Each row is where one point has got to under a steady rotation. How many ticks took it there?
The counts run from 0 to 210.
[ -9 -15 -15 -18 -32 -10 -31 -21  14  21   6  19 -20  -7  -3  23 -10 -10
  21  -5  11   7  10 -26  20  56   6 -12   9  28  -5  25 -17   1  -1   7
   3   3  34 -12 -40  -6  -6 -13  27  -3  10 -13  -1 -25 -13   1  15  17
  15 -14] | 16
[ -4 -42  -9   9 -17  11 -29  -2 -22  14   6  17   3  19 -11  -9 -35  15
   1  17 -15  -9  27 -38   0  14  18  15  -8  40   0  -1  34   6 -13   2
  -6  12  31  -3 -31   4  -1 -26 -13 -11  -8 -19  -6   9 -10  -5  16   9
  -9   1] | 129
[-23 -36   8 -23 -35  11  -3 -16  -6  17   9  17 -10 -10 -17  32  15 -35
  22 -15  19  -3  -3 -12   3  32  -3   4  12  -6  -9   7 -11  24  -5  -3
   5  -7  40  -5 -28 -11 -18   6  31   6  10 -10 -14 -31 -13   8  31  29
   2 -11] | 3
[-12  27  -6  -9   9  12  20  -4  -6 -20  -6  14 -19 -35   5  40  10  -2
   7  10 -12  33  -4 -15 -10   0  16   0  18   2  -2  22  -7   9  23  10
  22   6  28 -10   7  -2  -7   2  30  23  18  20  20 -58  -8   0  -4  10
  22  14] | 193
[-10 -22 -34 -10 -11   2  24   4  -3  15  13  -5   4  -3 -32  32   8 -43
   3 -25 -12  -7  20 -12  -9  -4  23 -11  28   0   6  45   0  10   2  33
 -18  15  23   0 -13  -9 -14   4  -9   3 -15  -7  -5 -38   9  10  35  -5
   4   0] | 91
[-40  10   3  12   7  12  30   9 -31 -12  13   8  -1 -20  12  30  20  -7
  -9   5 -28  29  -9   4 -22  -3  -1  28  18   0   3  14   5  18  11  17
  17  -2  47   0 -11   4  -8  -1  22  24  15  17  25 -49 -10  -3  -7  21
  18  10] | 201
[ 29 -17 -21  -5  41  20  18  31  -7  15  -1 -15   1  -5  -9  33   2  -4
  -1   7 -42  15  23  14 -21 -25   6  18   7  16   7  19   9  -9   0  43
 -23  21  -3  -7   4  -6  12 -14 -18 -11 -16 -26   7 -23 -10 -16 -20  -8
  17  17] | 67
[ -4  -3 -23 -13  22   9  26  15  -7  22 -15  11 -10  -5 -11  37  16 -36
  14 -15  17  12  17   6 -39 -16  12   8  18 -14   1  19  -9  11 -13  37
   2  21  21 -21  -2  -7  -6   4  -4  14  -9  -4  -3 -46   8  16  22   0
  18  -8] | 78
[ 23   9 -38 -16  41  11  11  19   5  26 -24   7 -15  -5  -1  35  -2 -13
  17  -3  17  22  22 -12 -24 -15  23  -8   9   2  -2  24 -13  -6 -10  33
   5  35   9 -19   7   1   0  -7 -12   9 -10  -5  -6 -47   5   6   8 -13
  24   6] | 70
[ 18   5  21 -15  44  47   7   4 -15 -10  -8  -5 -18 -18   5  28  -2   4
  20  29 -38  30  10   3 -28 -19  -3  13  -9   4   8   1   9   7  -3  15
   7  15   5  -5  23 -22   9  -6  16  11   1   7  20 -16 -20 -11 -18   9
  35   7] | 60
[ 29  -6 -19 -22   5  32 -14  -1 -23  18  -6   7  -3  19  -7  11 -34  15
   2  33 -11   8  39 -16   4  14  25  -1 -14  22  18  20  22 -13 -17  32
 -10  14  15 -12  -3  -8  13 -30 -49 -23   3 -24   3   7 -17   5   4  -2
  16  -3] | 46
[-23 -17  12 -10   3  33  36   8 -32 -22   6   4   3 -32 -16  26   7 -20
   3  -5 -23  12   0 -16 -29 -28  11  15  16  -9   3   9  19  34  14   1
   5   6  32   8  17  -9 -18  17  25  29  -1  16   8 -37  -3  -2  15  12
   1  17] | 89
[  1   8 -24 -17  -5 -11  19  -3  15  16   7   3 -23 -12  -7  42  15 -29
  11 -10 -13  24   9   2  -9   8   9  -9  27   2   5  42 -20  -3   9  42
  -5   8  23 -17 -12  -7   2   4   5   1   8  -5  18 -50  -6  17  14   2
  32  -4] | 190
[-21 -10 -29  -2 -15 -23   1  -9  13  17  17  -3  -2  -8 -17  25   5 -31
  19 -29 -10   0  13 -15   2  21   1 -17  22  19   0  36 -14  18   6  22
  -4  23  38  -2 -35  -8 -22   1  22  13  -7   9   5 -42   8  -3  29   3
  15  -6] | 103
[ 30  -2   8 -27  25  51   3  -3 -37 -10  -4 -13   0   6  -1  22 -27  12
   0  34 -38   9  22  -4   6   2   9   4 -15  20  21  11  18  -1  -7  24
  -8   6   7   7  13 -17  10 -19 -26 -13   0 -10   7   1 -24 -14 -22   4
  19   8] | 51
[  4 -19   5  13  -5   9 -20   9 -19   8   6  28  -4  -1  15   1 -19  33
  -2  39 -25  23  10 -23   2  18  12  37  -5  42   1  -5  30 -10  -5   9
  -8  -6  24  -8 -30   5  17 -37  -5 -13  14 -29  12  -6 -29  -7 -20  11
   6  11] | 30
[-24   1 -26  22  -6   1  30   8 -41  -5  18  -3  22   3  -1  18   4  -2
 -22   6 -40   1  12  -7  -1   1  18  25  19  22  17  26  26   4   6  31
 -15   3  42   9 -31   9  -5 -15 -27  -4   0  -6  11 -25  -4  -9   2   5
   5  10] | 208
[-24 -29  25   5  -7  26  -9  -2 -50   3  11   7  18   4   3   9 -15   5
   4  15 -16  -8   6 -10   7  25  -7  30 -11  26   2 -15  21  29 -12  -7
   0  -2  45  16 -41 -11  -6 -10  11   4   8  -3  -5   5 -22 -30  -3  30
   5  -4] | 126
[-10 -24  -8 -16  -9   7 -32 -24  -8  35   2  10  -6  27 -13  13 -18 -13
  26  -4  13 -16  25 -10   3  38  -1 -13  -5  15   3   3   1  15 -36   9
  -2  15  34  -9 -45 -22  -6 -11  -3  -6   4 -13  -8   7  -7   2  29  22
  21 -31] | 132
[  6 -10 -24   2  -9 -14 -36  -3   3  32 -10  32 -15  19  14   5 -27  19
   8  18   6  16  20 -23   9  34  18   3  -7  39  -5   6   7 -13 -11  20
   5   6  29 -21 -38  11  15 -37 -12 -19  13 -24   1 -10 -17   5   3   6
  15  -7] | 29
[-10  11  10 -10  10  22 -21 -14 -19  24 -18  39 -30  10  21  15 -10  10
  21  31  25  28   7  -6 -16  20  10  16 -11   8   0 -16   1  12 -24   7
  20  -4  38 -27 -22  -5   6 -16   8   5  21  -6   8  -7 -21  10   8  29
  34 -17] | 36
[  6  -8  32 -10  11  48  -3   0 -44   1   1   8  -7   6   8   9 -13  15
   1  45 -23  18  19   3  -6   1   5  30 -19  10  13  -5  30   4 -15  16
  -2 -14  21 -11  -4 -16  21 -20 -15  -6  10 -14  15   7 -30  -8 -14  19
  26  -5] | 43
[ 14 -18  -4   0   2  29 -17   5 -21  17  -3  19 -14  22  -3  -2 -29  12
  -3  39 -19  12  27 -10 -11   2  23  18  -9  20  15   2  33 -13 -17  27
 -16   2  11 -24  -6  -5  26 -36 -37 -20   2 -26  12   5 -21  10   2   6
  15  -4] | 42
[-13 -35 -15  10 -18   1  20   7  -9  -3  31  -8  14 -13 -34  17   2 -23
  -7 -15 -52  -4  16 -20  -5 -14  14   9  25  24   4  34  26   7  15  27
 -28  15  19   3 -10  -4  -9   2  -4   1 -17  -8  10 -31  -4   1  21   0
  -7  13] | 96
[ 19 -50  26  -2   8  30 -31   0 -14   9   7   2  -9   4  -6  -1 -31  19
  20  25 -42   2  27 -18  -6   6 -11  19 -15  33   2  -8  31   4 -12   3
 -17   9   3   1 -14 -19  11 -20   3 -13  -5 -25   8  16 -28 -16 -13  17
  10   7] | 142
[  7 -18  -3  -4  -1  21 -14   8 -28  20   0  13   0  18   7  11 -17  16
   1  30 -20   7  20   3   2  16  11  31 -10  23  14   3  21 -12 -21  32
 -16  -7  23 -11 -31  -3  23 -35 -38 -28   7 -35   5   3 -23  -9  -8  12
  17  -5] | 38
[  5  -8   8   0  42  34  32  35 -20  -8  -8  -4   4 -20  -3  33  10  -4
   2  10 -38  23   8  13 -31 -38   6  36   2   1   5   4  14  11   3  23
  -4  11  13   1  14   0   4  -3   5  12  -7  -8   7 -39 -10 -18 -21   3
  14  21] | 72
[ 14  11 -34 -30  -6   0  10  -2  14   7   0   6 -16 -12 -17  47   2 -22
   7  -7  -3  26  19 -14   0  12  19 -25  21   2   6  44 -16 -15  16  39
  -4  15  13 -21   6 -10   0  -4  -2  -3   3  -7   6 -50  -9  20  18  -2
  25   0] | 186
[ 40 -36   5 -13  23  26 -22  13  -5  14  -9  -5   0   0  -4  16 -23  16
  12  20 -30   2  24  -2  11  18  -8  14 -19  33   3   5   7  -4  -8  13
 -20  16  -1   7 -20  -6  12 -26 -11 -27 -12 -38 -12  -1 -31 -24 -29   1
  11   7] | 150
[ 24  22  -9 -41  37  31  -5  -9  -3  15 -15  -5 -26   7   3  36 -13  -7
  28  13   8  20  26   5  -6   8   4 -26  -5  -1  13  21 -16   5 -19  26
  14  27  15 -15  10 -27   0  -2  -1   3   4   2   3 -17 -10   2   1  -2
  46  -9] | 57
[-13 -33  19 -16 -28  25  -5 -12 -21 -23  19   7   9 -27 -11  22 -11   4
   8  10 -33   5  -2 -25  22  37   2  16   0  24   1  12  11  12  18 -13
   0 -13  37  12 -19 -11  -1  -2  35   1   6  -6  -5 -20 -26 -14  -3  26
  -8   4] | 10
